In the rows, zero is written as 128.
The rows of Z fall into a few groups, and each row is roughly a mix of its group's hidden directions.
Z, 108 rows:
[[111 116  61 148 162 117 143 100  75 121]
 [128 120 138 106 138  65 101  68 102 156]
 [111  60 146  99 123  98 130 154  76 122]
 [131 131  80  80 183 142 144  86 138 148]
 [ 95 110 196 158 134  88 153 164 127 124]
 [137 121 122 170 119 148 125 193 121  66]
 [ 79  98 122 136  69 103 100 167 120 150]
 [142 117 135 122 126 142 141  98 218 155]
 [102 199 130 160  94 107 146 142 120  89]
 [160 142  71 164 118  83 159 164 113 134]
 [182 100 127 192 117 110 112  95 131 157]
 [116 172  81  81 130 104 152 135 147  81]
 [185 136 136 182 142 129 154 129 162 173]
 [134 151 127 126 106  67 193 156 112 110]
 [148 118 139 156 132  53 103 153  83 122]
 [163 104 158 132  81  75 141 149 170 108]
 [ 95 100 114 138  77 186 107  90 113 141]
 [126 125  96  95 116 207 165 132 146 115]
 [145  97 104 118 189 127 118  85 106 175]
 [132 134 134 117 144 162 194  69 120 100]
 [144 156 139 154 101  86  51 140 127 130]
 [141 120 124 129 148 129 126  89 210 168]
 [142 119 141 110 181 132 170 138  72  86]
 [139  83 127 158 136  83  98 115  64 137]
 [149 108 151 116 107  54 139 115  86  98]
 [102 174 159 125 143 140 178 128  72 155]
 [175 145 153 119 156  67 135 177 136 140]
 [ 74 166 136 155 120 180  85 134 121 104]
 [135 125 115 114  84 112 107 153 148 207]
 [ 96 120  51 107 132 109 137 125  78 125]
 [ 74  99 134 139  93 124  79 156  85 119]
 [117 161 137 111 134 173 170 124 167 186]
 [146 112 108  77 134 149 166  91 188 135]
 [ 93 109  59 113 125  98 136 143  86 157]
 [ 98 110 109 141 155 186 108  81  98 161]
 [145  98 156 185 184 161 148 122 151 138]
 [159  73 131 147 152  78 106 103  98 158]
 [168 147 117  91 104 181 141  84 161 149]
 [ 86 192 102 116 141 156 127 156  95  98]
 [ 83 170 129 163 102 125 114 153  87  82]
 [141 110  58 149 177 157  92 129 118 121]
 [114 111  75  83 125 127 147 102  79  87]
 [114 123 129 132 121 120  87 167 211 129]
 [114  67 139 103 103 128  86 119 156 178]
 [112 157 101  85  73  84  96 138 102 129]
 [ 91 174 104 147 115 155 162 173 166 148]
 [137 146  97  61 105 162  93 147 146  98]
 [136 167 102 169 106  82 141 149  87  89]
 [175  88  89 139 180 154 101 120 104 139]
 [140 145 162 156 152  57 104 144 156 157]
 [158 147 145  78 153 165 173 148 166 149]
 [ 91 204 100 111 136 138 132 156 137  94]
 [106 139 114 153 127 136 107  86 207 148]
 [102 130 186  83  90 118 166 157 147 118]
 [122 160 182 151  93 162 133 179 157 125]
 [ 75 144 140  74 140  88 106 147 107  94]
 [140 158 201 113  89 124 158  99 150 117]
 [110 181 149 148 100 112 120 189 114  90]
 [133 157 148  89 103 170 173 157 173 109]
 [146 122 176 158 100 101 121 184  84 115]
 [ 61 157 162 108 126 108 121 130  73 132]
 [129 195 166 132 125 119 150  93 133  77]
 [110 111 191 104 128 148 182 156 157 113]
 [105 121  62  86 136 136 139  77 121 100]
 [111 116 151 142 158 119  86 187 131  73]
 [126 116 109 101 141 171 201  86 127 132]
 [ 85 168 169 153 129 119 119 190 150 139]
 [128 141 137  69  89 151 187  99 143 138]
 [165 139 114 110 178 161 177 122 170 153]
 [ 95 132 118 136 147  92 101 150  85  61]
 [167 156 161 118 143  93 151  80 111  79]
 [ 72  90 154 109  94 147  82 135 145 157]
 [135 142 118  64 159 118 144 116 189 154]
 [ 98 166 145 112 129 173 178 112 110 177]
 [ 86 189 101 133 119 138 120 126 187 107]
 [172 128 140 173 134 148 129  89 154 188]
 [126 146 151 125 137 104 143  71 101 196]
 [125  87 125 113 155 173 127 189 170 145]
 [ 92 157 153  98 146  87 105 162 182 141]
 [157  94  83 160 131 136  61 118 121 154]
 [141 103  96 100 127  74 136 127  70  91]
 [106 107 115 151  80 200 114 117 154 148]
 [129 175 162 110 102 112 161  97 188 134]
 [ 62 158 147  86 133 122 130 158  91 100]
 [105 154 173  97  94 101 168 109 110  83]
 [119 116 154 180 120  76 139 129 116 188]
 [163 148 132 168 135 177 190 136 117 155]
 [110 113  63 157 164 108 127 113  75 125]
 [181 132 103 162 149 168  89  98 153 155]
 [ 78  78 179  88 115 133 106 131 105 124]
 [168 158 147 168 155 124 161 170 170 153]
 [150 148  90 140 168 184 139 131 172 161]
 [160 149 128  98 129 187 153  75 148 101]
 [166 119  90 111 135 184 171 149 151  93]
 [134 101 137 188 107  92  80 131  92 103]
 [ 77 172 165 136  72 118 108 118 145 108]
 [124 148 141 166 123 165 170 147  60 114]
 [ 70 183 131 149 124 175 129 156 127 106]
 [142 172 178 127  79  99 138  80 123 125]
 [103 107 119 166  78 198 120 123 112 130]
 [ 60 120 165  96 129 162 153 167 122 124]
 [ 90 164  85 157 132  91  88 105 165 116]
 [145  75 111 149 148  78  99  86 105 151]
 [166 126 143 138 131  89 101  83  82  81]
 [104 156 129 173  91  89  97 134 181 108]
 [ 91 156 135  57 144 128 152  94 118 160]
 [110  87 163 104 163 162  95 114  81 102]
 [152 107 122 195  94 179 130 115 137 155]]
In each list below, three rows fit none of the groups, and each other row fits one group, some only roughly. Which are they? Name them in the order they come.
    K203: [164 119 121  95 201 115 135 133  93 160]
    K384: [149  59 114  95 125 138 150  89  86 126]
    K984: [149 145 112 138 146 133  47 147 143  85]
    K519: [109 149 109 114 187 181 145 164 130  94]
    K46: [181 125 176 138 123 110  92  70 126 143]
    K446: [131 147 132 113 157 116 206 167 105 102]
    K509: [ 97 139 141 108 143 105 120 177  86  66]
    K671: [104 152 165 147 125  82 109 125  88  69]
    K918: [135 141 161 174 119 138 131 104 147 204]
    K966: [126 124 153 126  86 162  91 154 197 134]
    K948: [123 100  66  90 131  99 147  82 119  98]
    K770: [127  96 123 173  91 121  65 142 170 121]
    K373: [ 84 110 146 121 102  79 179 142 119 169]
    K51: [ 82 168 130 158  62 124  96 132 149 132]
 : K519 K46 K966
    K811: [127  77 112 125 109  98  66  94 119  93]
    K951: [123 162 138 137 136 172 162 180 182 148]
    K313: [181 129  62 117 108 102 119 116 124 170]
    K514: [140 138  76 132 155 156 150  66  98 101]
    K229: [ 90 101 144 105 136 104  63 135 101  85]
    K772: [134 145 104  68 169 110 153 158 120  79]
    K19: [134 149 103 128  97 153 124  82 166 192]
    K54: [155 109 103  91 140 102  98 138 197 102]
    K538: [ 97 113 171 112 108 108 194 138 129 171]
    K285: [167  92 184 116  78 140 157 155 125 120]
    K572: [104 101 136 135 104  92  60  83 128 150]
    K228: [104 105 109  92 118 100  84 137 120  60]
 : K313 K229 K19
    K721: [158 142 103 169 137 128 138  55 109 160]
    K923: [147 167 145 156  99  84  70 104 105 117]
    K487: [ 99 121 140 128  98 159  69 100 175 161]
    K744: [102 102 111 153 113 102  61 166 103 151]
    K741: [143 136 160 111  87  58 141  86 137 111]
    K684: [ 96 131 127 181  90 135 130 173  74 117]
    K726: [ 99 144 146  87 116 125 107 171 119  59]
    K789: [139 132 158 148 127 146 127 118 211 167]
    K622: [143 116 130 115 119 163 187  85 142 183]
    K604: [ 81  96  94  91 153 134  93 134 110  80]
    K718: [117 180 147  92 164 138 183 152 146 153]
 : K744 K684 K604
    K719: [101 153 123 166  61  98  82 130 133 123]
    K412: [136 112 108 162  82  90  62 115 109 130]
    K340: [119 152  93 128 148 194 149 161 133 176]
    K955: [ 67 155 138 123  98 127 129 105 195 134]
    K562: [156 133 154  91 144 101 202 120 160 129]
    K881: [153 117 120  94 159  54 108 114 117  92]
    K417: [147 169 123 179 134  96  90 167  90 113]
    K102: [111  96 101 130  88 185  99 138 175 110]
    K638: [146 166 166 121 155 159 143 154 178 173]
    K323: [ 84  96 115 111  91 137  64 127 127  91]
    K526: [ 78 108 155  89  97 121 169 167 149 154]
    K21: [194 121 139 121 133  87 122  65 140 123]
 : K340 K955 K417
    K751: [159 129 197 174 134 140 127 126 164 162]
    K949: [160 129 125 124 185  78 111 141  78 155]
    K600: [176 119 145 186 121  82 139 148 128 169]
    K775: [ 90 164  76 141 175 114  92 114 100 133]
    K421: [121 150  40 127 118 120 134 154  97 114]
    K585: [123 141  74 121 157  56 108 108 123 112]
    K907: [151 161 180 129 101 112  68 146 158 111]
    K212: [121 127 151  65 117  77 131  86 159 149]
    K196: [152  80 174  80 132  91 120  88 131 132]
    K986: [117 168 166 155 136 121 139 122 150 204]
    K980: [ 84 117 122  92 116 121  77 163 158  82]
    K569: [103 163 157 140  95 177 134 178  98 102]
    K575: [174 111 104 125 118 100 142 107 176 187]
    K30: [118 148 137 103 112 112  69 171 135  71]
    K476: [156 124 140 100 109 103 156 105 195 171]
 : K600 K421 K212
    K896: [108 102 148 103 127 153 150  94  64 172]
    K361: [ 69 157 140 141 143  70 103 164 141 136]
    K261: [174 138 127 144 150 172 148  61 150 140]
    K810: [189 133 125 118 127  98 144  83 180 154]
    K244: [120 169 162 119 170  82 131 155 164 168]
    K480: [ 99 118 129 100 104 115 184 172 165 167]
    K794: [140  80  86  85 122 128 114  98 104  76]
    K520: [134  94 118 167 164 145 166 134 145 193]
    K358: [ 86 141 114 146 156 190 123 172  96 111]
    K80: [117  70 126 102 112  71 118 145  87 103]
    K504: [140 170  96 167 173 181 112 124 114 104]
    K355: [116 107 144 177  90 121 106  91 190 137]
    K255: [159 122 176  90 118  81 151  79 140 115]
 : K896 K361 K80
    K307: [ 77 105 131  92 118 187 104 121  96 103]
    K138: [151 116 120  59 122 160 184 120 149 115]
    K75: [140 122 170 128  99  84 109 167 186 108]
    K109: [111 116 122 135 182 190 132 148  79 109]
    K994: [147  79 107 116 182 154 158 165  95 129]
    K247: [139 130 152 184 116 128 118  96 137 200]
    K73: [ 95 179 153 137 109 165  89  96 168 117]
    K301: [102 146 134 151 118 184  60 105 149 127]
    K253: [135 179 126 105 165 165 164  93 125 173]
    K236: [103 127 107  70 136 147 133 147 109  58]
    K157: [119  95 176 127 125 144 159 178 169 167]
 : K307 K75 K253
    K613: [171 134 161 183 161 156 127  82 148 121]
    K457: [130  85 122 141 101  92  64  83 140 137]
    K370: [146 149  89  88 120 160  71 134 135  82]
    K356: [109  89 159 114  74  79  88 113 116 129]
    K131: [129 118 163  90 114  71 189 135 114 112]
    K497: [154  98 178 128  74 167 156 155 118 112]
    K995: [ 79 117 178  81  97 128 148 116 164 147]
    K675: [130  60 150 158 128 159 144 103 144 175]
    K166: [136  94 173 105  98  78  95  84 122 116]
    K658: [167  90 127 102 190 178 130 118 136 144]
    K897: [181 117 128 148 179 141 117 135 160 184]
    K362: [166 113 117 102 146  95 144  72 101  79]
 : K675 K897 K362
    K882: [105 148 154 150  78 102  80  96 103  93]
    K187: [126 152 159 196 115 160 150 143 120 176]
    K959: [130 125 119 184 123 144 110 135  80  63]
    K812: [171 144 131 142 167  97 158 178 115  83]
    K985: [108 143 133 175 151  81  97 113  87  84]
    K312: [118 121 163 116 158 117  73 131  87  72]
    K552: [ 66 152 139 126 147 120 143 161  64 136]
    K690: [105 145 156 168 116 106 101 126 167 194]
    K874: [134 102  99 125 170 141 164 177  73 115]
    K962: [119 165 162 156 138 125 127 141 176 194]
    K453: [163 117 102  75 159  94 131 111 184 129]
    K204: [156 113 108 112 136  89 198 172 113 140]
 : K959 K312 K552
    K523: [ 98 150 131 155  55  80 119 148 141 128]
    K584: [125 164 110 156 124  77  84 176 112 100]
    K987: [131 180 126 147 132  69 110 155 180 118]
    K119: [175 129 121 158 111 112  65  76 134 123]
    K155: [107 101 141 150  93 108  62  84 128 155]
    K471: [148 175 153 142 159 134 182 141 144 179]
    K500: [154 114 179 126  77  95 137 106 152 172]
    K461: [125 106 109  82 146 182 131 182 158 108]
    K541: [153 166 145 123 165 111 158 137 184 175]
    K683: [122 109 123 189 127 175 104 160 144  82]
    K52: [101  95  94 127  71 113 132 114 106  71]
 : K584 K500 K683
    K160: [151 170 147 121 110 108 196  89 146 149]
    K454: [146  99 164 174 151 141 136 154 165 184]
    K380: [159 128 144 130  91  52 115 100 109 102]
    K331: [145 151 113 177 142  90  72 106  95 103]
    K725: [ 99 183  94 182  91 133 105 148 143 131]
    K226: [150 150 105 118 143 190 187 156 131 107]
    K391: [159 167 132 170 143 120 148 110 182 175]
    K715: [156 139 153 121 134 177 179  71 149 120]
    K835: [120 122 180 135 100  93 116 180 148 176]
    K220: [142 127  99  67 154 125 154 141 107  67]
    K662: [151 132 167 124 151 155 192 176 142 104]
    K706: [174  71 178 125 109 158 148 126 140 156]
 : K160 K391 K662
